128 stands for zero in the data rows.
Here are some points:
101 113 114 121 144 142 125 135 132 132 99 117 122 142 116 101 160 145 75 88 109 159 114 121
117 141 170 149 134 122 137 132 114 116 127 102 128 119 124 117 136 126 123 109 135 104 110 124
141 134 126 138 133 139 126 139 123 130 164 133 84 121 152 124 141 136 125 122 139 102 136 136
142 99 74 71 88 109 120 173 132 117 94 197 153 105 113 153 171 91 114 116 137 82 129 102
117 106 64 80 123 117 120 200 130 131 100 171 154 129 121 170 179 62 151 111 164 53 150 119
135 129 152 128 117 147 149 121 124 122 127 119 117 129 110 148 122 101 150 148 129 121 102 111
115 145 111 136 149 110 141 106 113 108 125 92 141 123 109 158 165 146 134 111 164 137 127 138
152 122 105 97 132 128 101 155 130 122 116 205 107 130 123 132 181 99 123 140 118 67 133 122
152 94 97 136 133 111 137 132 101 150 109 182 129 120 128 141 151 76 148 131 120 101 125 130
141 116 136 105 114 122 140 126 102 146 133 102 121 139 134 135 165 143 119 121 118 109 111 109
137 114 125 129 148 129 157 129 111 113 123 140 138 126 102 162 128 120 133 137 138 107 128 145
112 121 165 200 123 127 107 99 149 155 157 97 127 114 123 99 54 158 149 131 115 176 112 133
113 175 177 240 127 162 73 111 187 165 174 86 114 148 147 47 46 162 136 142 63 226 121 188
132 160 133 138 157 108 144 111 132 109 129 140 105 106 158 154 121 148 147 128 113 125 111 115
144 99 64 67 83 100 162 116 83 147 91 173 152 91 144 157 206 41 119 120 112 59 119 108
91 150 181 121 148 142 139 137 109 140 151 125 129 137 127 148 68 168 156 151 124 117 139 105
118 84 112 113 136 123 137 120 107 135 138 112 117 108 126 132 171 124 106 133 150 121 132 142
140 150 143 152 121 120 109 128 104 104 95 136 124 136 119 137 164 138 126 127 138 117 161 103
120 166 136 151 149 97 174 147 107 103 137 127 122 122 130 132 117 149 131 111 118 121 145 121
101 129 180 144 118 137 127 110 115 126 142 123 129 117 139 123 75 156 134 134 160 118 137 155
113 132 131 117 138 128 149 170 116 98 129 138 96 135 119 147 117 144 92 118 133 90 141 150
92 122 120 132 131 124 155 102 146 101 102 137 110 141 118 170 124 127 132 111 108 166 116 130
126 116 173 120 115 155 115 107 135 102 126 120 112 127 160 135 69 167 167 161 146 148 142 135
143 97 88 63 83 125 127 169 123 116 73 185 141 126 115 144 146 74 138 94 96 81 119 126
132 140 109 155 119 121 97 138 131 115 129 130 104 147 126 171 108 116 122 72 131 124 144 136
123 137 131 101 103 121 110 110 124 111 114 77 157 103 132 159 121 139 135 124 149 140 129 114
117 150 191 229 104 140 66 111 152 140 159 80 106 161 124 75 22 187 126 147 90 202 131 143
148 113 153 136 128 131 142 131 95 126 132 139 121 148 97 139 123 127 136 137 90 93 136 149
113 155 150 179 125 146 78 93 167 157 119 94 115 147 108 66 78 183 139 132 112 208 115 152
152 142 74 147 99 96 92 138 114 100 88 167 124 115 112 140 125 120 106 111 143 108 105 99
127 130 160 115 97 128 127 113 135 155 132 143 99 113 133 151 120 131 126 134 130 127 114 122
160 124 138 125 152 124 126 132 134 117 131 98 132 137 143 127 119 129 124 153 100 92 137 142
148 120 131 155 154 128 148 117 129 114 132 120 100 134 128 102 136 150 123 128 141 105 114 152
127 143 125 129 123 116 133 110 97 129 112 114 123 130 129 111 128 134 114 149 136 132 136 143
163 111 70 85 85 125 104 135 140 112 110 180 123 112 66 176 149 71 158 145 122 98 149 110
110 112 126 120 129 111 144 156 126 125 127 129 110 121 123 142 132 139 125 107 132 138 125 120
122 121 147 125 134 126 100 128 146 147 148 124 130 131 146 147 123 146 123 149 136 99 172 123
114 131 154 127 139 118 128 86 125 121 111 98 126 133 133 116 127 147 134 140 114 151 136 122
120 147 142 136 119 137 125 137 101 104 117 126 149 144 113 154 81 160 106 133 122 146 129 162
123 129 159 87 133 108 137 100 105 128 136 103 133 109 120 173 165 154 147 149 112 112 157 104
133 205 198 255 128 177 41 77 226 161 192 66 113 189 115 39 0 208 129 149 98 232 122 162
156 118 101 110 135 110 137 118 120 125 114 196 127 120 124 149 180 108 149 117 108 85 132 121
94 152 161 146 162 127 161 120 102 123 144 105 137 127 128 132 124 150 138 118 142 157 132 121
118 111 161 89 129 128 144 103 119 111 113 94 128 136 132 128 156 140 108 122 127 123 123 114
105 136 146 132 151 128 126 107 127 140 123 129 128 120 123 129 87 164 152 125 144 173 138 129
139 157 165 219 130 136 91 105 189 151 179 77 146 150 167 44 58 169 150 167 112 239 110 160
107 131 113 118 143 132 142 122 136 115 136 106 123 129 131 109 156 120 137 101 141 147 134 129
158 121 71 126 133 115 173 108 142 138 126 166 144 79 127 150 183 75 143 109 116 82 134 126
106 185 161 159 106 173 74 96 201 154 161 101 120 143 123 101 0 206 129 157 134 207 115 146
137 112 132 124 135 133 132 110 122 133 119 105 126 113 121 153 148 105 119 132 137 76 133 146
87 132 156 141 143 134 169 108 127 154 175 97 114 122 124 132 101 171 134 147 160 136 144 148
101 118 161 140 139 124 127 113 106 132 126 93 137 142 128 93 78 153 106 137 165 143 128 97
133 160 137 146 147 145 143 158 134 138 153 124 139 127 140 145 125 128 130 120 144 101 138 143
108 166 191 166 149 151 121 111 142 119 201 84 130 115 131 83 86 157 155 115 138 203 137 161
90 181 179 233 160 128 153 119 165 132 180 79 142 108 145 91 79 178 165 135 139 247 100 159
120 117 137 128 123 119 119 120 146 133 120 125 111 146 149 125 128 136 119 123 135 129 115 123
154 118 76 100 120 123 113 150 128 120 119 142 148 135 81 127 156 78 129 151 114 88 129 93
99 144 141 177 151 160 131 109 182 140 176 98 101 126 171 82 96 148 135 120 108 186 127 177
145 178 207 215 131 171 27 94 203 152 197 73 125 169 108 52 0 235 98 143 104 201 112 154
139 106 123 104 138 133 150 136 129 130 109 102 147 101 112 114 138 124 107 121 166 144 139 137
146 109 82 96 124 89 137 122 94 129 74 198 155 115 143 162 230 53 103 133 111 81 111 110
131 106 63 102 106 105 138 140 112 130 131 203 109 90 157 140 164 62 101 102 113 82 109 106
Here are 12 more points, each followed by its number:
115 163 148 167 130 131 102 96 163 140 155 87 136 131 143 111 36 176 137 146 162 204 109 133 0
111 154 122 147 148 127 129 150 120 111 87 118 119 149 139 135 126 131 94 128 125 127 131 135 1
108 156 166 131 121 122 136 138 126 123 136 124 123 156 149 111 93 169 138 135 96 138 144 139 2
119 140 144 120 149 108 138 142 130 97 122 112 154 145 125 144 126 135 151 119 133 144 119 141 3
143 117 147 110 128 147 158 111 128 139 124 98 130 111 128 153 164 125 132 150 147 135 156 97 4
110 142 149 153 139 171 79 123 180 155 158 139 107 130 150 118 56 170 105 140 135 159 125 135 5
165 110 74 78 98 27 184 169 66 116 102 198 143 90 106 123 212 18 131 106 106 81 133 92 6
94 128 148 170 148 118 156 137 131 126 124 92 127 145 151 104 92 166 120 125 146 166 123 152 7
109 110 138 121 155 145 131 109 165 147 149 105 126 139 138 120 123 144 130 112 132 127 140 131 8
137 146 122 134 114 112 138 137 106 118 135 147 155 117 115 156 155 106 122 123 115 91 140 97 9
132 117 134 103 123 160 141 131 170 155 146 119 119 104 156 130 162 126 111 146 114 79 155 152 10
141 110 137 108 129 109 125 104 92 148 106 85 116 136 98 147 163 118 132 131 131 131 108 133 11
Which three of these numbered points are nearest to each point below, looking only along the 4 directions in which the first points spread most? Their numbers follow each, nearest first.
89 112 148 94 133 140 111 115 134 141 148 111 144 149 167 98 113 141 152 140 156 143 128 151 > 8 3 2
105 119 133 108 135 196 133 151 144 146 138 143 116 136 131 108 135 98 132 121 131 119 144 151 > 10 1 8
131 122 113 125 112 156 119 103 105 141 119 119 124 130 154 128 136 107 122 148 150 121 106 136 > 1 3 11
127 124 181 116 148 143 146 152 143 125 134 150 141 130 120 112 71 142 138 120 164 133 136 129 > 2 8 3
104 98 142 124 127 136 101 104 134 146 127 83 124 103 145 119 84 146 116 122 149 144 109 123 > 8 3 2
133 147 169 137 118 155 119 100 166 150 161 116 112 127 130 61 45 182 125 132 134 146 143 154 > 5 0 2
118 155 130 140 105 129 144 166 110 93 130 136 121 138 141 119 51 160 99 117 112 112 127 116 > 2 8 1
91 101 146 154 165 141 107 100 163 161 160 83 113 108 129 131 129 140 129 141 150 175 129 169 > 7 8 2
124 172 185 225 151 146 56 101 182 152 186 73 128 164 131 38 32 201 155 146 70 240 93 160 > 0 5 7
116 142 149 138 142 141 94 112 163 146 125 118 122 164 116 110 36 182 135 112 143 152 127 122 > 5 0 2
111 93 154 118 168 166 119 102 139 133 133 75 143 111 139 137 162 121 157 167 157 131 157 154 > 3 4 8
139 123 116 131 140 121 148 112 133 122 126 108 89 124 127 153 157 109 135 156 130 106 162 179 > 10 9 3
151 129 66 94 102 107 139 165 119 109 91 161 133 145 84 147 164 104 129 125 129 97 114 106 > 9 11 10
126 132 84 111 93 126 122 170 117 84 84 169 131 111 102 140 156 96 133 143 136 88 123 129 > 9 10 11
124 105 107 79 132 121 139 88 120 125 96 119 132 130 157 136 144 129 114 133 146 125 118 114 > 11 4 1
104 99 126 103 133 152 117 141 115 131 156 134 129 120 121 112 146 125 118 118 117 125 111 112 > 1 3 11
116 109 148 121 156 144 142 152 126 123 150 134 127 112 118 121 119 95 135 128 145 124 155 139 > 10 3 1
129 89 105 136 149 152 137 128 123 109 120 126 119 147 118 126 125 110 98 123 149 131 106 113 > 1 11 3
101 107 137 150 120 132 112 167 120 144 137 112 132 134 153 146 93 145 143 122 146 139 139 129 > 2 8 3
Now 12 new points, numbered from 0 again:
128 140 122 130 142 136 155 144 135 146 141 90 153 137 137 153 133 130 134 155 141 126 143 127 0
146 120 122 129 128 139 144 124 109 116 130 127 131 136 128 142 156 139 85 156 126 125 118 117 1
111 126 168 124 127 146 123 113 107 135 153 98 134 104 121 131 90 140 141 131 144 155 115 150 2
128 184 153 218 117 158 51 102 192 145 165 103 104 176 111 26 45 192 144 139 80 221 106 153 3
117 153 141 137 138 129 136 140 134 128 124 132 117 136 144 114 117 138 121 128 138 120 142 142 4
109 163 163 176 192 143 145 102 182 149 185 47 126 121 153 112 104 145 134 142 89 201 126 160 5
130 116 137 130 137 134 158 102 150 147 131 111 75 121 113 115 139 132 144 133 152 110 117 138 6
157 145 122 120 101 112 63 150 153 103 117 198 118 143 103 123 131 115 152 120 102 121 113 120 7
136 106 77 60 105 129 101 135 127 116 105 177 128 104 106 145 202 81 113 162 114 69 132 100 8
123 158 170 247 128 139 77 79 167 160 166 91 132 139 118 44 52 187 140 120 101 254 92 154 9
99 132 136 147 142 144 145 128 136 155 131 139 112 148 139 114 126 149 116 111 160 158 144 125 10
130 129 129 107 142 114 148 130 129 125 137 116 134 151 164 136 157 132 139 146 137 126 132 131 11
The same question for these:
112 169 182 207 134 151 113 111 182 148 187 87 157 150 143 68 38 183 136 142 102 206 148 149 > 9 3 5
102 136 157 104 161 109 133 110 145 117 149 90 145 143 147 126 96 138 93 143 159 154 161 138 > 2 10 0
95 163 179 163 109 127 75 96 158 149 166 81 123 136 129 127 26 198 148 133 113 165 112 113 > 2 3 5
164 166 94 131 98 136 100 161 111 89 95 212 118 142 95 124 135 80 116 96 103 93 136 120 > 7 8 1
145 183 153 241 115 172 46 122 204 152 159 73 125 158 125 20 27 204 116 165 54 242 110 170 > 3 9 5
132 115 103 116 110 120 133 120 91 103 97 137 125 138 81 142 134 118 130 98 133 119 104 120 > 1 11 0
151 140 157 133 173 153 138 134 133 116 155 113 134 125 143 123 149 116 113 118 99 132 129 131 > 6 4 10
110 158 172 206 149 219 56 90 239 138 159 97 105 155 105 63 0 200 138 162 128 207 138 156 > 3 9 5
115 142 181 216 143 172 59 117 186 146 171 58 122 143 134 29 77 179 145 144 73 213 121 169 > 9 3 5
120 148 167 127 142 104 126 109 119 121 154 86 157 111 138 96 78 191 127 101 139 170 127 115 > 2 10 4
112 171 180 194 118 172 79 83 215 150 174 93 127 178 107 99 13 229 116 146 108 210 134 169 > 3 9 5
112 132 145 122 139 136 102 123 139 123 116 98 148 147 166 116 121 130 135 113 145 153 98 123 > 10 2 6
132 139 142 173 131 164 72 82 156 160 149 88 130 117 151 74 64 197 110 131 105 194 107 136 > 9 3 5
125 133 125 141 151 124 150 106 109 138 154 104 121 124 118 149 116 145 145 138 125 121 130 127 > 0 6 4
145 134 145 129 140 137 151 116 101 99 132 88 116 127 117 159 121 121 135 126 133 128 125 111 > 0 11 6
143 121 148 127 128 132 149 128 115 138 122 95 114 128 143 146 115 139 111 121 121 115 112 138 > 0 6 4
134 134 177 192 162 167 119 127 164 149 195 79 117 133 147 53 76 163 140 152 125 191 133 156 > 5 9 3
109 97 67 67 105 84 130 176 97 149 53 211 159 99 120 146 196 75 118 85 149 30 123 89 > 8 1 7
112 157 161 145 166 104 160 97 145 150 138 103 124 148 133 112 119 135 134 114 108 168 137 128 > 10 2 6
